In the data rows, 128 means zero.
A hidden rule labels the rows of this table. It goes by one to three of the table's principal directions, not those with the most spread.
[119 144 139 115 147  94 127 149 160 119 130  89 128 125 139 125 119 119
 137 120 145 165 160 110 103 129 143 107 119 104 155 128 119 126 127 156
 132 129  96  82 121 140 128] 1
[111 139 139 122 138  95 106 138  99 119 134 133 126 105 129 159 121 113
 146 135 133 134 170 141 112 117 123 135 168 144  94 117 144 127 126 171
 123 148 155  91 132 117 143] 1
[ 98 136 145 184 130 125 107 135 146 125 126 114 160 109 189 144 119 141
 182  91 149 108 134 130 127 100 115 144 128 132 130  91 125 108 141 149
 118 137 155 120 111 128 112] 2
[130 129 110  95 132 109 136 141 107 128 153 113 109 152  88 119 123 142
  81 140 151 146 107 116 107 168 139 113 119 125 111 147 120 173 126 130
 141 114  78 137 129 129 134] 1
[118 163 159 126 152  72 111 166  92 107 125  91 148  95 145 143 117 120
 167 127 135 168 152 109  81 145 147  95 163 123 107 134 132 109 136 173
 137 162 138  49 101 145 129] 1
[153  57 114 115  98 175 165  98 115 140 139 155 104 164  76 137 127 146
  42 150 143  78  67 167 187 149 123 138 113 121 143 121 127 167 139  78
 113  91 121 181 169  96 135] 2
[155 160 136 113 157 105 106 159 190 117 115 109 117 129 143 123 137 136
 152 121 105 167 157  78 146  78 153 102 128 104 154 174 148 102 120 125
 167 106 100 121 155 158  96] 1
[168 111 159  98 123 148 153 120 142 136 138 148 101 108  87 125  95 134
 113 166 182 111 120 148 183 148 114 147 132 154 137 157  81 143 155 145
 118  61 119 168 177 125 126] 3
[129 113 146 131 144 111 110 140 143 110 107  94 149 125 154 138 139 124
 144 125 103 130 138 106 147 111 141 111 133 111 143 121 151 113 119 102
 120 156 144  93 129 120 103] 1
[ 92 136 157 163 161 142  88 131 150 122 112 130 164  93 180 121 136 116
 171 107 100  94 140 120 150 123  98 161 102 185 124 106 124  96 136 125
  93 156 155 137 112 121 123] 2
[162 108 135  95 110 137 161 116 142 125 132 124 115 137  98 126 118 127
  98 159 159 141 108 139 147 145 136 114 120 102 157 147 101 141 123 123
 131  90 106 131 152 127 119] 3
[136 137 107 164 101 139 166 114  88 138 157 124 128 163 132 108 110 162
 119 119 191 113  63 129 117 138 125 133 107 138 112 116  88 156 145 130
 133  89  95 186 114 127 103] 3
[114 137 110 171 105  66 122 138  65 107 145  89 126 157 179 175 120 169
 161 128 154 151  91 111 115 111 152 100 158 121  73  81 139 138 143 148
 138 138 157 109  86 120  85] 3
[176 100 159 114 123 130 132 120 134 100  88 100 163 121 136 156 141 117
 149 144 111 143 117 121 165 107 141  90 155  67 153 152 157  97 115  82
 147 136 179  84 123 128  90] 2
[131 132 137 156 112 150 151 106 134 134 112 137 157 114 140 143 136 106
 144 114 138 124 129 156 123 128 111 135 130 123 148 114 112 102 136 140
 133 137 156 115  99 144 137] 3
[ 63 112 115 217  52 162 139  65 100 171 167 188 145 100 172 138 130 126
 157 120 161  38  89 216 134 139  94 211 122 214 144  29 115 116 149 151
  37 160 179 161 127  98 154] 1
[154 112 110  61 145 153 153 112 141 134 126 152 103 148  61  98 148  88
  55 164 103 128 149 127 143 172 109 141 104 168 125 165  91 162  93 111
 123 123  83 163 157 124 152] 3
[126 106 110 119 112 144 136 128  75 135 145 149 117 155  95 134 122 146
  70 144 125 104  81 140 138 141 126 132 129 140 106 124 136 167 133  94
 125 118 111 159 147 114 133] 1
[107 116 130 148 108 139 125 134 126 140 137 143 115 124 142 146  96 149
 132 122 138 114 118 148 141 124 119 143 130 126 136  94 122 138 165 129
 116 103 143 137 128 130 140] 2
[119 116  98 117 147 152 110 126 131 139 129 148 115 154 103  95 158 134
  81 123  68 106 106 107 139 150 124 141  95 158 113 142 146 147 113  77
 124 144 103 184 137 119 136] 1
[123  80 123 117 100 145 150  95  71 133 137 148 118 143  81 150 119 126
  69 163 141 106  85 171 141 170 117 143 134 124 110  97 121 166 140 110
 105 119 147 152 130  90 141] 2
[ 91 104  89 153  83 142 128 118 144 150 159 129 111 155 139 119 121 165
 119 104 147 100 102 142 119 118 134 142 115  96 158  85 156 161 134 102
 111 123 116 150 128 115 140] 1
[126  97 133 129  85 135 169 115 131 143 138 137 104 130 110 160  91 125
 107 144 183 122 144 176 138 119 124 141 151  98 162  82  99 154 153 156
 113  94 133 113 150 119 147] 2
[121 102 167 135 104 130 132 106 112 127 105 124 137  98 132 148 115 115
 147 163 128 119 125 157 153 115 137 135 151 109 154  91 140 106 144 118
  92 140 177  96 132 101 119] 1
[114 108 122 110 138 125 123 132 105 109 138 124 125 140 121 146 106 125
 112 127 144 136 136 134 113 155 102 129 127 110  94 110 109 164 126 141
 130 114 140 130 105 109 144] 3
[155 123 140  90 167 144 123 122 140 122  96 156 119 105  97 124 142  94
 118 134  90 136 180 141 131 133 120 125 134 134 103 171 133  98 111 146
 142 138 155 110 135 123 162] 3
[109 136 153 158 131 127 116 121 110 126 120 137 130  95 155 133 119 127
 172 131 133 108 141 142 137 110 120 147 143 156 108 100 129  98 147 155
 103 141 174 123 117 109 132] 2
[150 143 101 119 132 138 132 124 165 146 144 143 100 152 113  96 129 147
 115 122 138 129 122 111 138 121 132 140 101 142 130 164 113 142 121 125
 145  85  80 191 159 140 114] 3
[150 122  92  63 145 145 142 141 131 140 139 141  72 170  69  82 116 136
  61 152 114 135 137  98 135 150 126 129 101 149 106 169 101 186 116  99
 141  92  59 184 157 129 145] 2
[125  99 130 116 143 154 112 121 165 130 110 127 137 127 130 102 147 128
 112 126  93 104 124 122 150 135 130 134  95 136 141 139 140 122 107  87
 107 148 122 135 141 112 127] 1
[124 125 182 104 155  88 101 139 153 108 106  97 143  73 138 146 121  97
 171 149 122 152 179 127 135 147 135 120 152 127 141 131 132  97 132 159
 103 157 166  55 126 123 130] 3
[144 113 141 146 122 125 154 112 145 139 133 113 139 121 122 128 121 128
 131 115 183 115 126 152 130 152 129 134 126 126 146 127 101 127 143 155
 119 117 127 124 133 127 125] 2
[106 136 124 165  93 107 120 145  88 125 146 127 144 127 154 181 111 148
 150 112 149 132 112 142 107 107 129 122 174 101 120  91 147 138 148 143
 142 132 157 101 116 141 122] 1
[136 115 154 118 149 145 105 108 180 119  90 124 166 105 134 126 178  88
 130 137  63 120 132 121 171 124 126 131 108 136 177 147 161  82 102  79
 112 168 148 113 137 127 111] 3
[136 137 127 135 136 112 146 125 139 112 127  94 144 136 150 132 120 117
 158 110 174 150 156 120 103 129 114 120 127 110 117 121  90 133 117 164
 143 122 130 113  93 133 117] 1
[145 143  91 101 153 132 147 125 129 133 147 137 100 168  92  97 130 117
  87 128 133 140 135 103 122 168 102 142  95 170  95 154  75 173 120 134
 146  95  75 200 123 139 134] 3
[121 180 115 101 177 121 106 136 130 147 139 137  95 115 111  27 136 130
 140 136  95 133 139  83  95 176 140 143  78 212  91 182 110 119 119 138
 105 142  70 176 125 131 143] 2
[142 197 145 159 132 104 138 134 122 129 144 128 141 101 149 101 147 124
 181 129 154 141 120 104 105 127 139 127 138 177 123 155  96  89 120 183
 135 133 107 140 133 157 100] 1
[168 146 130  92 168 134 125 136 122 122 107 113 133 136  94  86 143 124
 116 136  99 147 119  82 131 148 134 109 114 135 106 197 131 128 118  89
 159 125 102 156 118 144 110] 3
[115 139 138 114 155 133 103 132 130 112 108 129 154 111 135 127 154  98
 137 130  81 133 147 112 125 132 109 130 124 148 116 138 140 112 104 114
 128 165 144 115 106 131 134] 1
[137  58 132  46 151 135 113 131 212 102 101 102 101 150 116 133 115 106
  88 154  89 150 183 116 174 117 128 112  97  60 178 127 138 152  94  79
 111 109 120  96 160  93 132] 2
[130  82 118 124 128 160 127  98 142 133 116 138 130 139 116 117 147 132
  98 132 109  94 104 143 158 152 120 143  99 138 120 125 131 134 115  91
 107 137 143 160 130  99 130] 2
[174 142 195  58 179  94  89 155 200  91  88 121 150  60 121 162 145  61
 174 155  87 175 236 114 156  87 135 106 182  97 170 199 160  69  83 156
 147 144 160  32 190 144 120] 2
[142  86 102  78 133 151 139 103 130 139 131 147  98 159  67 118 134 127
  49 156 122 116 112 144 155 174 116 143  96 150 104 147 113 174 118 101
 122 106 102 178 144 105 146] 3
[117 155 145 144 133 117 129 134 149 129 124 116 138 106 161 120 118 112
 169 119 134 142 153 123 115 118 127 130 122 137 156 115 111 101 138 153
 115 134 126 101 115 144 127] 2
[120 121 125 126 150 137  87 143 117 121 115 138 134 127 137 136 136 150
 125 118  86 114 114 117 144 113 128 124 125 136  92 145 172 121 128  96
 139 139 147 134 124 121 129] 2
[140 130 153 103 126 108 120 125 149 130 118 133 118  95 122 134 127 105
 148 160 111 143 162 137 144 125 145 129 149 136 153 140 137 103 124 141
 107 138 143  90 160 129 128] 2
[125 126 117 144 130 115 133 127  94 130 138 118 121 152 115 129 133 147
 102 131 137 125  92 117 126 144 138 126 125 136 100 118 124 150 138 125
 133 124 112 162 124 117 110] 1
[154 132 137 116 132 128 147 128 132 106 122 104 147 133 126 128 137 113
 136 125 145 147 129 115 123 125 124 102 133  91 146 147 125 122 112 124
 151 125 129 109 110 136 118] 1
[108 169 115 160 125 103  91 151  77 126 141 144 121 128 157 145 127 160
 163 119 101 135 109 108 113  88 141 123 158 140  82 123 175 115 143 131
 148 136 149 138 118 137 115] 2
[118 122 141 140 121 134 142 127 123 138 133 131 131 112 121 130 120 125
 124 124 153 111 128 150 123 149 122 138 132 142 135 114 110 129 145 150
 113 133 130 119 127 128 147] 1
[117 160 147 144 134 104 120 124 125 108 121 106 166 101 163 135 138  94
 191 118 134 152 161 122  93 118 118 123 147 116 135 116 130  96 111 158
 127 162 160  82  89 136 121] 2
[ 99 178 151 178 139 113 111 138  69 111  98  95 195 107 181 123 149 115
 189 116 101 138 112  94  86 107 129 117 143 141 101 107 140  91 122 117
 133 196 155  95  60 141  94] 3
[112 139 122 119 133 120 135 125 118 140 159 150 111 116 106 106 131 107
 117 132 147 109 159 144 104 150 119 154 132 178 119 126 110 141 111 173
  99 143 102 132 158 115 160] 1
[ 97 143  89 175 115 158 132 129 103 146 156 144 121 154 149 104 108 176
 130  82 157 104  82 130  95 139 109 143  93 139  91 105 111 151 157 132
 139 103 114 190  82 134 145] 3
[106 190 125 189 149 137  97 149  98 135 115 129 163 113 182  90 146 154
 190  84  93 115 103  88  93  98 133 127 119 166  87 141 150  85 136 118
 146 166 135 147  83 154 111] 3
[132 122 113 139 107 114 127 140 111 125 151 123 129 146 130 154 124 156
 123 117 158 122 107 130 125 112 136 118 153 105 119 126 147 151 126 129
 147 116 125 128 142 129 115] 2
[134  82 146 130 124 154 137 119 155 121 110 117 139 134 139 143 124 126
 110 136 128 101 116 136 184 120 115 134 111 122 159 104 115 132 135  92
 107 117 139 133 141 112 113] 3
[134 126  74 155  90 135 156 112 107 146 167 115 104 184 124 113 104 188
 118  97 193 125  63 129 111 136 132 120 106  91 115 122 132 171 161 112
 156  74 105 188  86 133 123] 2
[157 142 152  90 162 114 104 137 194 113 100 115 143 103 134 128 149  90
 155 135  85 162 180 103 149 112 133 114 128 118 166 176 144  90 102 120
 140 138 131  91 147 151 113] 3
[119  97 114 106 105 154 118 105 154 134 114 155 115 133 126 129 161 104
 108 161  61 101 142 136 177 100 123 150 127 154 157 109 159 125  95  72
  93 162 146 134 159 109 134] 1
[127 173 123 137 170 143 100 138 146 127 101 136 147 121 148  86 169 108
 154 108  48 132 143  78 123 115 121 130 105 168 119 160 142  89 110  97
 142 166 123 152 106 154 121] 2
Here are more rows. What is the label of each one?
[138 123 164 116 131 119 135 116 164 114 123 111 155 101 141 133 127  94
 147 146 147 140 139 137 142 147 121 131 116 129 174 128  96 109 116 144
 101 125 128  98 141 128 110]: 1
[166 167 136  92 184 145  96 157 162 113  91 131 148 119 129  90 175 111
 135 123  42 142 146  68 146  95 136 101 113 150 127 218 165  83  88  78
 167 154 105 126 142 162 112]: 1
[ 90 156 159 149 176  84  87 167 115  89 110  76 179 113 191 145 131 106
 175 109  93 157 150  79 105 127 120 111 127 135 114  99 126 110 123 132
 122 177 141  75  81 134 100]: 1
[133 119 134  93 142 118  97 132 139 113 111 138 140 117 116 156 157  96
 115 144  64 142 152 126 143 120 130 119 147 119 139 148 176 112  99 102
 133 160 151  91 147 129 132]: 3
[126 132 160 136 154 135  90 139 181 117  97 115 163  97 167 126 146 121
 166 115  87 123 138 108 157  99 132 124 114 127 160 145 158  80 120 100
 123 150 145 103 135 137 106]: 2
[140  77  66  77 111 120 159 114 198 120 175 134  72 194  96 166 116 132
  56 120 208 145 177 159 126 134 103 136 110  87 120 118  76 212  81 188
 153  59  79 154 167 105 154]: 2
[148 107  99 106 107 137 173 128  83 137 169 133  88 168  76 111  95 162
  71 137 193 122  85 141 112 180 127 119 121 118 100 137  87 192 145 137
 138  76  87 171 132 118 147]: 1
[175  69 154 134 124  61 129 142 166  82 135  68 119 148 146 220 124 143
 148 124 181 143 159 124 192  73 156  86 199  31 159 108 169 133 126 149
 149 102 180  73 179  99  75]: 2
[159  99 111  65 158 133 109 144 191 107  80 136 121 147 121 157 163  88
  93 134  23 167 197 108 150 104 132  98 132  91 139 162 149 116  72  90
 162 155 140  82 152 144 136]: 3
[136 149 127  97 159 127 115 128 141 115 113 128 130 116 114  96 165 103
 135 133  89 144 157 103 110 133 131 116 124 137 115 169 145 106  89 128
 139 163 125 117 118 129 141]: 1
[124 131 108 157 113 114 147 125 101 136 148 121 126 155 125 147 122 143
 111 113 159 132 100 134 114 146 126 128 131 128 114 105 111 153 151 143
 141 113 118 150 109 137 122]: 3
[135 124  80 103 105 133 156 120 107 150 180 158  64 163  71  96 123 161
  72 143 171 114 103 138 115 163 133 139 120 154  95 144 106 184 123 150
 130  91  75 193 158 115 156]: 1
[131 139 128 109 139 107 125 134 166 134 132 131 101 119 113 126 138 116
 122 136 121 146 166 125 129 125 142 128 132 137 145 141 129 120 123 158
 128 127 108 115 156 136 141]: 3
[103 100 167 119 142 102 104 127 126 102 107 112 153  94 142 185 127  88
 141 144 116 132 175 152 141 125 114 133 158 119 131  88 144 116 124 148
 100 165 184  57 123 101 138]: 1
[143 123 139 142 118 153 136 114 156 138 119 144 130 116 134 122 139 132
 134 130 129 104 117 140 161 108 130 138 120 141 152 137 128 102 131 121
 121 119 134 143 150 130 121]: 3
[113 143  98 122 149 163 117 140 101 146 125 156 110 149 115  73 135 145
  94 123  74 105 105 101 119 139 123 140  89 182  89 146 128 143 127  84
 126 139  90 184 121 131 146]: 2
[125 141  92 117 118 127 157 138 101 136 170 131  82 168 110 103  79 165
 102 121 193 147 107 127  87 149 125 122 102 113  99 127  83 180 149 161
 146  61  74 169 112 129 147]: 2
[134  79 145 109 124 159 148 106 190 137 121 119 132 140 114 116 120 106
  84 148 139 100 127 140 186 127 116 155  85 127 205 110  99 149 123  85
  86 101  88 151 180 107 110]: 1
[123 179 177 123 143  70 107 169 112 110 124 102 130  75 146 147 106 124
 191 140 145 175 170 114  93 100 160  95 182 104 130 141 150  87 144 190
 142 140 144  41 127 146 127]: 2
[132 137 133 108 137  85 149 145 113 109 142  97 122 138 114 154 100 110
 124 130 186 172 173 127  87 135 125 111 155  91 115 117  90 160 123 190
 149 109 110  90 121 128 132]: 1
[ 76 170 104 198 119 149 104 131 104 146 127 139 156 127 175 102 148 158
 162  81  96 111  83 113  83 115 128 137 106 143 109 102 155 103 142 111
 135 165 135 156  69 146 131]: 2
[133  88 118 120 136 171 138  90 153 141 116 155 118 141  99 108 150 114
  79 138 100  95 110 146 167 166 107 158  83 160 132 125 107 135 123  97
 102 124 128 188 137 104 139]: 3
[107  94 143 163 120 145 122 105 167 119 118 121 165 127 169 167 138 112
 132 115 126 101 115 149 174 120  98 152 105 130 168  77 120 119 134 108
 100 130 158 132 121 116 110]: 3
[138  40 130 132  90 160 171  93 119 128 132 125 122 155  97 162 121 136
  65 142 170  81  86 179 180 152 117 135 127  95 153  82 118 165 143  98
 101 108 152 142 143  84 135]: 2
[130 149 114 161 112 123 128 147 103 133 135 132 124 135 147 143 117 160
 155  99 139 130 119 122 111  97 135 114 159 108 108 125 147 125 150 136
 162 120 146 128 111 150 128]: 3
[132 143 132 149 117 135 136 120 121 132 121 131 145 114 141 135 126 123
 159 115 142 129 133 138 117 121 117 132 142 125 126 125 123 112 139 140
 139 131 154 121 101 144 131]: 2
[106 139 117 164 112 147 135 120  94 149 132 150 135 120 133 123 120 141
 135 106 135 110 107 151  98 146 118 142 127 145 105 108 119 124 154 141
 126 138 144 141  94 136 153]: 2
[146 154 170  62 172  98 119 157 160 101 102 112 135  90 120 123 133  65
 148 168 100 173 217  96 123 130 124 118 149 151 136 165  88 113  83 162
 125 152 111  68 159 143 124]: 3
[ 95 114 143 153 132 132 119 116 116 124 110 125 155 116 144 141 156 106
 117 131  83 112 111 137 135 144 126 134 116 147 142  87 141 106 129 109
  96 180 152 107 107 114 132]: 3
[166 122 130  87 197 177 117 139 216 105  80 127 150 152 135  95 169  92
  88 112  41 138 145  79 175 107 111 110  50 129 168 190 121  98  84  59
 155 121  82 148 144 147 111]: 1
[117 152 118 172 156 144 120 118 134 129 109 130 155 138 155 114 161 115
 140  95  88 123 117 105 126 129 108 141  96 161 112 120 118 103 130 115
 138 150 134 170  85 142 115]: 3
